In the data rows, 128 means zero.
Some points:
[171 140 138 183 134 103 159 130 113 164 109 153 129  81 149 130   8 156 161 183 170 129 120 153 159 165 114 148 139  74 167 131  69]
[135 188 185 146 129 178 151 105 109 162 127 185 161 174 162 217 180 164 170 140 147 145 110 183 151 174 164 183 168 180 142 143 182]
[135 105 142 129 140  22 150 137 112 122 134 109 121 136 140  97 127 125  60 121 111  94 100 150 127 142 111 123 141 120 148  97 143]
[137 118 130 100 109 138 122 135 128 158 113 154 106 107 159 128  48 114 137 111 121 128 122 129 119 104 156 157 141 102 162 128  70]
[136 151 116 147 195  80 172  87 130 153 121 139 131 173 164 173  74 136 160 136 179 113 111  65  89 133 130  74 178 163 104 135 163]
[169 148  28 130 146 157 175 175 172 118 135 176 162 185 152 144 145  17 171 125 152 167 161 169 131 133 157 138  38 158 126 177 160]
[108 144 145 117 149 138 135 163 219 119 188 109 180  94 148 190  45 182 142 120 147 152 152 189 146 130  52 168 136  73 145 191 103]
[135 171 158 102  98 190  97 161 174 154 169 161 185 106  98 173  54 151 125 165 141 187 167 148 156 104  81 195 142  86 162 155  68]
[179 153 169 148 165 145 135 182 156 149 183 151 168 163 154 176 202 196 146 120 144 190 152 117 178 135 162 196 181 184 133 144 199]
[131 120  98 100 150 172 113 156 137 140 111 145 184 134 119 133 132 148 124 187  92  79 157 122 148 113 136  92 116 170 109 119 133]
[ 31 129 142 160 140 110 147 145 109  60 138 135  96 119  26 158 143 111 163 167 113 157 121 109  77 112 141  87 146 115 144 106 161]
[158 149  20 164 156 160 139 137 120 144 142 140 141 168 166 181 191  52 146 181  97 162 170 150 176 142 156 187   0 172 181 158 134]
[120 136 130  90  91 140 102 149 116 130  99 164 110 134  93 130 144  83 119 139 125 113 101  97 139 132 121  37 131 110  89 151  96]
[131 165 182 116 145 178 160 152 126 131 124  97 128  53  86 157 135 132 148 161  75 180 187 122 166 123  74 180 162  36 128 233  79]
[162 119 150 110 135 140 102 128 105  88 137 121 132 151 113 140 133 118 118 156 148  97  43 124 151 107 118  53  95 146 108 162 115]
[140 138 128 128 162 137 131  64  75  76 109 139 128 149 104  98 112 109 138 128 118 112 117 127 115 143 153  95 133 130  77  82 120]
[101 105 134 115  66 132 136 110 138 137 172  98 129 112  93  77 146 110  69  87 106 133 119  96 117 129  93 205 107 170  94 104 108]
[ 91 118  94 144 136 148 140 112 114 125  69 105 108 106 182  92  81 114 138  78 125 109  41 127 128 143 132  66  73 125 111 103 127]
[106 126  96  66 123 127 125 112  94  70  73 151  67  90 152  99 149  97 147 157 111 145  63  98 137 152 113 116 123 130 111 136 110]
[112 151 129 144 115  83  93  51 103 185 143 156 137 152 151 224 180 133 135 140 203 124 115 165 130 148 168 147 135  99 161  76 191]
[137 136 124 168 166  87 161 162 113 149 108 141 111 137 162 129 123 143   0 123 139 131 120 166  99 158 148 171 172 118 132 126 179]
[154  18  98 139 115 124  99 130 135 162 135  91 132 126  95 112 144 126 112 100 153 105 138 149 111  92 118 176 122  86 125 111 158]
[123 124 140 140 100 181 120  16 137 122 114 150 153 148 118 154 134 120 107 127 140 124 113 106 129 118 144 141 109 154 115 119 108]
[125 131 175 166 139 151 151 166 121 112 119 125 156 174 155  92 148 136 112 133 118 124 122  90 150  87 131 157 152 162  91 132 126]
[121 123 139  59  96 119 116 132 109 115 144  96 132 106  74  39 141 117  95  94  91 128 169 112 128 120 132 186 112 150 145 141 108]
[ 89 111 135  69  90 105 118 132 116 160  84 111 122 104  93  67 144  97 101 110 126 149 100 101  85  86 126 192  99 113 150 143 108]
[ 95 137 143  91 141 143 115 123 110  96 140 160 114 124  94 129 127 109 106 116 109  32 170 116 148 102  99  90 119 160 115 104 120]
[130  34 167  91 126  99  85 143 158 137 146 126 122 159 133  97 100 132 137 122 116 151 187 162 138 123 148 130 155 150 146 186 105]
[134 141 143 129  95 122 130 152 116 124 108 159 147 153 114 173 164 135 136 102 132 127 140  19 136 164 136  94 130 115 109 119 140]
[ 93 114 129  98 126  98 115 128 180 130 121  44 122 110 107  98 157 119 113 144  97 107 150 138  83  52  89 152 108  86 158 120 159]
[125 146 141 145 151 138 168 154 136 111 134 124 149  73 131 117 100 154 152 138 105 139 158 157 118 115   7 127 162  60 161 153 125]
[137 140 161 139 119 194 157 174 166 113 124 159   0 158  99 191 164 175 150 157 130 134 179 152 121 122 143  37 131 155 152 158 154]
[121 113 103 131 153 132 100 113 160 113  19 103 150 131 149  99 124 125 122 105 150 129 137 145 172 134 130  51 108 145 168 109 142]
[169 123 160 182 181 138 167 166 162 143 148 116 153   0 163 180 109 142 159 130 139 147 157 177 110 138  90 161 153  61 137 107 143]
[110 138 139  91 146 100 133  65  86  88 112 139  98 143 167 147  94 107 133 146 153  74 104 146 106 136 111 116 138 146 102 117 148]
[133  65 178 100 114 151 119 184 152 131 118 167 185 137 131  69 163 170 142 121 113 160 172 173 130 121 136 143 136 154 141 197 144]
[ 88 107 146  76 102 116  87 119 142 119 205  89 150 133 103 112 179 139  88  96 127 139 210 115 181 159 162  50  83 123  64 126 116]
[124 133 148 130 156 127 183 163 154 124 134 123 136 133 168 104 137 161 134 128 141 108 123  82 149 100 167 177 150 167 104 151 159]
[141 121 129 128  68 120  99 136 120 161 151  71  95 176 142 114 100  97 152 136 104 128  99 134 125 186 140 162 169 131 144  77 129]
[157 140 136  84 110 118  83 145 166 164 142 115 140 143 128  99  95 137 136 129 137 132 152 162 143 126 154 105 152 142 148 179 104]
[184 119  91 121 116  99 109 115  98 162  84 114 144 112 122  65  88 133 131 111  94 127 101 133  86 103 105  45 120 108 118 123 117]
[ 77 117 103 112 103 161 152 147 178  79 157  86 114 122  96 169 139 144 109 163 142 130 114 131 102 117 155  12 121 175 154 125 106]
[179 158 149 184 157 148 126 156 132 173 149 152 133 121 185 218 134 152 168 146 167 155 135 158 138 177 130 246 162 115 160 121   0]
[125 108 127 197 136 163 159  88 131 109 115 155 142 145 136 137 140 141 140 134 112 119 127  27 100 195 150 157 131 166 125 100 140]
[136 144  45 143 132 148 119 155 150 164 150 146 147 119 134 142 140  11 145 121 156 148 126 150 155 152 129 101  71 150 141 145 176]
[136 132 107 137  48 129  66  93 121 124 132 123 118 102 145  85  93 133 135 121  89 131 110 122 142 105 119  87 146 147 128 156 106]
[133 116 109 141 157  21 191  87  93 113  93 123  76 119 191 114 128 161 119  97  95  97  84 138 124 117  97  60 133  92  73  93 130]
[117 144 113 137 140 108 102 166 130 131 161 106 118 130 135 177 138 139 129 109 190  80 140  22 144 170 151 133 115 121 122 106 182]
[144 140 124 118  86 129  80 109 114 101 112 123 117 150 137  46  65 139 134 109 107 148 112 136 109 124 101 115 121 154 131 127  93]
[153 112 188 109 132 155 135 129 152 133 168 150 157 145 128 125 169 136  95 119 114 161 128  41 153 123 126 164 124 153 153 138 146]
[147 173 154 162 134 126 181  68 107 113 125 126 145 184 165 152 137 146 183 178 137  88 145 178 158 149 171 122 183 164  99 137 158]
[102 124 117 140 162  66 124 109 123 172 191 163 118 103 172  53 143 145  96 103 140 107 113 117 166 125 117  36 126  82 139  77 149]
[ 99 143 144 180 122 155 143 142 162 116 116 135  54 135  97 174 141 133 127 160 128 143 106 133  86 145 129  15 114 158 142 113 130]
[128 133 118 165 112 161 157 124 137 129 125 121 136 144 127   0 144 129 130 144 147 118 111 132  93 146 115 203 125 119 134  83 119]
[160 124 115 126  81 103  73 106 151 109 133 107 116 110 166  77  76 138 120 136 128 101 136 151 109 122 167 131 109 116 157 107 114]
[ 86 149 116 206 169 148 155 111  62  66 148 101 104 104 109  81 157 158 161 128 105 125 100 149   0 104 137  62 166  95 171 124 132]
[138 153 128 112 139 129 134  81 141 164 159 140 149 146  90 199 145 159 144 150 163 113 121 146 167 160 195 187 148 171 157 124 180]
[107 143 141 120 123 115 103 152 142 102 138 102 130 116  73 102 145 114 148  60  61 191 122 142  63  82 107  94 152  84 117 139 141]
[167 128 106 106 187  89  91 133 161 138 109 126 114  92  83   0 120 137 138 113 131 123 152 138 133  91 123 102 135 109  99 156 133]
[ 98 115 109  80 115 110 161 119 110 136 132 115 158 163  95 152 121 145  99 127 131  80 109 122 114 151 123  87  72 144  97  67 116]
[100 138  89 182  91 114  73 112  78 104 117 139 100  98 115 146 159 104 106 109 174  89 121  96 119 114 129 115 111  99  63  66 133]
[154 138 157 113 102  80 120 136 106 135 117 124 149 107  88  83 151 116  76  79 110 159 144 121 140  96 140  86 145 125  90 169 112]
[136  38 108 139 113 143 108 139 121 119 123 135 133 127  88  64 125 137 136  95  86 138 122 126 114 127 104 196 129 124  98 106 122]
[105 146 108 113 164 119 140 129  32 139  73  95  83 153 167 101 110  70 163 140 121 121  81 136 143 115 143  84 110  98 110 113 116]
[117 117 107  79 114 159 125 121  98 129  90 117 126 141 139 104 133 109 128 111 142 144 130 133 169 108 109  69 115 129 137 102 125]
Along one direction, these points spread out more than along any other. Take the direction at right angles to it along which they spread out most. Go by this last direction. How many in every 100 of the points above lie lower along it than each point below? Answers are rounded to whole numbers. More than half of the points above lie lower than the first one.
[179 158 149 184 157 148 126 156 132 173 149 152 133 121 185 218 134 152 168 146 167 155 135 158 138 177 130 246 162 115 160 121   0] 58
[107 143 141 120 123 115 103 152 142 102 138 102 130 116  73 102 145 114 148  60  61 191 122 142  63  82 107  94 152  84 117 139 141] 85
[131 120  98 100 150 172 113 156 137 140 111 145 184 134 119 133 132 148 124 187  92  79 157 122 148 113 136  92 116 170 109 119 133] 43
[ 86 149 116 206 169 148 155 111  62  66 148 101 104 104 109  81 157 158 161 128 105 125 100 149   0 104 137  62 166  95 171 124 132] 40
[154 138 157 113 102  80 120 136 106 135 117 124 149 107  88  83 151 116  76  79 110 159 144 121 140  96 140  86 145 125  90 169 112] 78
[128 133 118 165 112 161 157 124 137 129 125 121 136 144 127   0 144 129 130 144 147 118 111 132  93 146 115 203 125 119 134  83 119] 69
[184 119  91 121 116  99 109 115  98 162  84 114 144 112 122  65  88 133 131 111  94 127 101 133  86 103 105  45 120 108 118 123 117] 65
[137 136 124 168 166  87 161 162 113 149 108 141 111 137 162 129 123 143   0 123 139 131 120 166  99 158 148 171 172 118 132 126 179] 45
[117 117 107  79 114 159 125 121  98 129  90 117 126 141 139 104 133 109 128 111 142 144 130 133 169 108 109  69 115 129 137 102 125] 52
[162 119 150 110 135 140 102 128 105  88 137 121 132 151 113 140 133 118 118 156 148  97  43 124 151 107 118  53  95 146 108 162 115] 34
[136 144  45 143 132 148 119 155 150 164 150 146 147 119 134 142 140  11 145 121 156 148 126 150 155 152 129 101  71 150 141 145 176] 28
